array([[-0.074,  0.003,  0.203, -0.125],
       [ 0.129,  0.047, -0.133,  0.185]]) → -0.074

array([ 0.273,  0.150, -0.888,  1.651, -1.334]) → 0.150

array([[ 0.019,  0.105,  0.107,  0.126, -0.222, -0.001],
       [-0.090, -0.094,  0.115, -0.001,  0.163, -0.070]]) → -0.090

array([-0.52,  0.98, -1.12,  1.16,  1.23]) → 0.98

array([ 0.610,  0.851, -1.431,  1.480]) → 0.851

array([-1.0,  1.1,  0.4,  1.6,  1.2,  0.3, -0.2]) → 0.3
---
[[978, 417, 376, 18, 475], [758, 598, 647, 705, 487], [812, 664, 297, 642, 851]] ==> 851
[-608, -967, 673, -778] ==> -608
[32, -7, 44, 45, -17, -34] ==> 44
[242, 56, 210, 81, 157, 246] ==> 242
[[415, 752, 907, 813, 145], [249, 799, 91, 266, 771], [107, 890, 143, 877, 131]] ==> 890
[575, -218, -792, 230, 541] ==> 541
---
Input: [ 0.088 -0.001 -0.064  0.068 -0.183  0.151]
Output: -0.064
Input: [ -23.96  175.32   68.51 -101.18    1.55]
Output: 68.51
Input: [ 1.14  0.29 -1.62  0.89 -1.68]
Output: -1.62
Input: [ 0.175  0.158  0.178 -0.132 -0.071 -0.028 -0.082]
Output: 0.178
Input: [  8.8  12.8 -16.4  -3.0]
Output: -16.4
Input: [-1.7  0.2  0.6  1.5]
Output: 0.6
---
[-30   3  71  57  45  64] 57

[-32  12  -3  60   1  34] 12

[[  1 -10  31  30]
 [  0  75 -27 -34]] 30

[[ -4  12 -25  44   1]
 [-13  17  11 -18 -68]
 [-14  22 -25  49 -25]] 22

[[-57 -31 -16 -38]
 [-62 -17 -10 -43]] -17

[[ 58 -62   7  17]
 [-37 -73  36 -56]
 [-41  24  15 -40]] 24
---
[[7, 7, 6, 5, 4, 6],
 [4, 5, 9, 4, 1, 7]] value 6, 4

[[46, 214, 76, 53, 219],
 [63, 146, 108, 104, 132]] value 219, 63

[[185, 97, 92, 32],
 [217, 153, 160, 110]] value 32, 217

[[34, 21, 37, -8],
 [27, 17, 26, 9],
 [-31, 23, -24, 36]] value -8, -31

[645, 755, 518, 889, -821, 268] value 268, 645

[79, 1, 9, 66] value 66, 79

[[-338, 268, 71, -648],
 [-310, -77, -304, -244],
 [658, -106, 181, 879]] value -648, 658

[785, 386, 863, 499, -810, 270, -580] value -580, 785

[[-587, -347, -271, 480, 710, -261, 645],
 [-162, 621, 225, 30, 450, 706, 209]] value 645, -162
---
0.10	0.05	-0.16	0.13 --> 0.13
-3.26	10.93	2.58	13.86	-18.74 --> -18.74
-1.408	0.902	1.033	1.244	0.813 --> 0.813
-1.51	1.18	-0.20	0.82	-0.98	-0.55 --> -0.55
0.12	-0.09	-0.17	-0.05 --> -0.05
-13.757	14.737	5.987	2.933	10.022 --> 10.022
-1.68	-1.28	-1.00	-1.56	0.86	-0.02	1.17 --> 1.17
---
185	183	216	157	206
39	150	219	165	196
==> 185

161	125	115	225	141	236	110
94	125	70	130	159	162	102
134	153	204	60	144	89	168
==> 94

85	25	61	68	71
12	31	82	55	79
49	84	83	78	86
==> 12

86	43	66	34	43	90	34
54	21	35	16	53	37	49
19	66	35	48	75	46	15
==> 54

5205	3281	2786	8810	7100
4973	4174	7765	5068	8543
==> 5205

8	5	4	7	5	4	2
4	6	5	6	6	6	4
8	6	4	7	6	4	2
==> 4
---
[[-41  14 -13  16 -23  14 -61]
 [-39  15 -11  20 -22  18 -55]
 [ 22 -19  -7 -39  13 -45  11]] result: 13

[[ -9 -58  25 -57 -33 -47]
 [-12 -58  24 -59 -30 -46]
 [-61 -50   9 -64  58  -4]] result: -64

[[  4  45 -15  20  47]
 [-47  15  43   7 -60]
 [-21  27   3 -56 -47]] result: 3

[[ 58   4  20  13]
 [-44   7   8  13]
 [-27  -8 -23   2]] result: -8

[[  7   1 -39  11]
 [ 37 -25 -27 -19]
 [ 64 -13  20 -15]] result: -13

[[ 0 54 22 30 -4]
 [-5 53 19 30 -4]
 [-2 58 20 29 -4]] result: 20

[[ 15 -43  46 -18   5 -32]
 [-33 -42  40  -8   2 -34]
 [  7  16 -27  27 -19  70]] result: 27

[[ 43 -48  10 -57]
 [-43  46  40  45]
 [ 45  52 -36 -42]] result: 52

[[ 14 -21 -47  42]
 [-19  -7  47  -2]
 [-10  -9  60  -1]] result: -9

[[-12 -13  57 -31]
 [ 21  11 -49  26]
 [-36  -5  38 -21]] result: -5
---
-32	29	57	73	3 out 29

-32	-65	-30	-22
-2	2	-2	0
out -65

-37	-30	7	-69	21	59	66 out -30

-17	19	-29	20	-70	46	46
23	13	1	5	33	-19	-19
-16	-33	-31	-28	-36	29	23
out 19

7	-48	-2	-10	-50	28
-7	-61	-11	18	38	-15
49	40	-23	-38	-11	-14
out -48

-68	13	13	18
7	-29	-29	18
out 13

5	24	-30	55	3
-23	-36	23	-50	-42
8	-54	73	-66	-35
out 24

-14	-47	39	77	-9	-27
-36	2	-54	-7	34	36
19	-14	46	34	-24	-36
out -47

7	-2	57	-14	10 out -2

-66	31	25	16	14 out 31
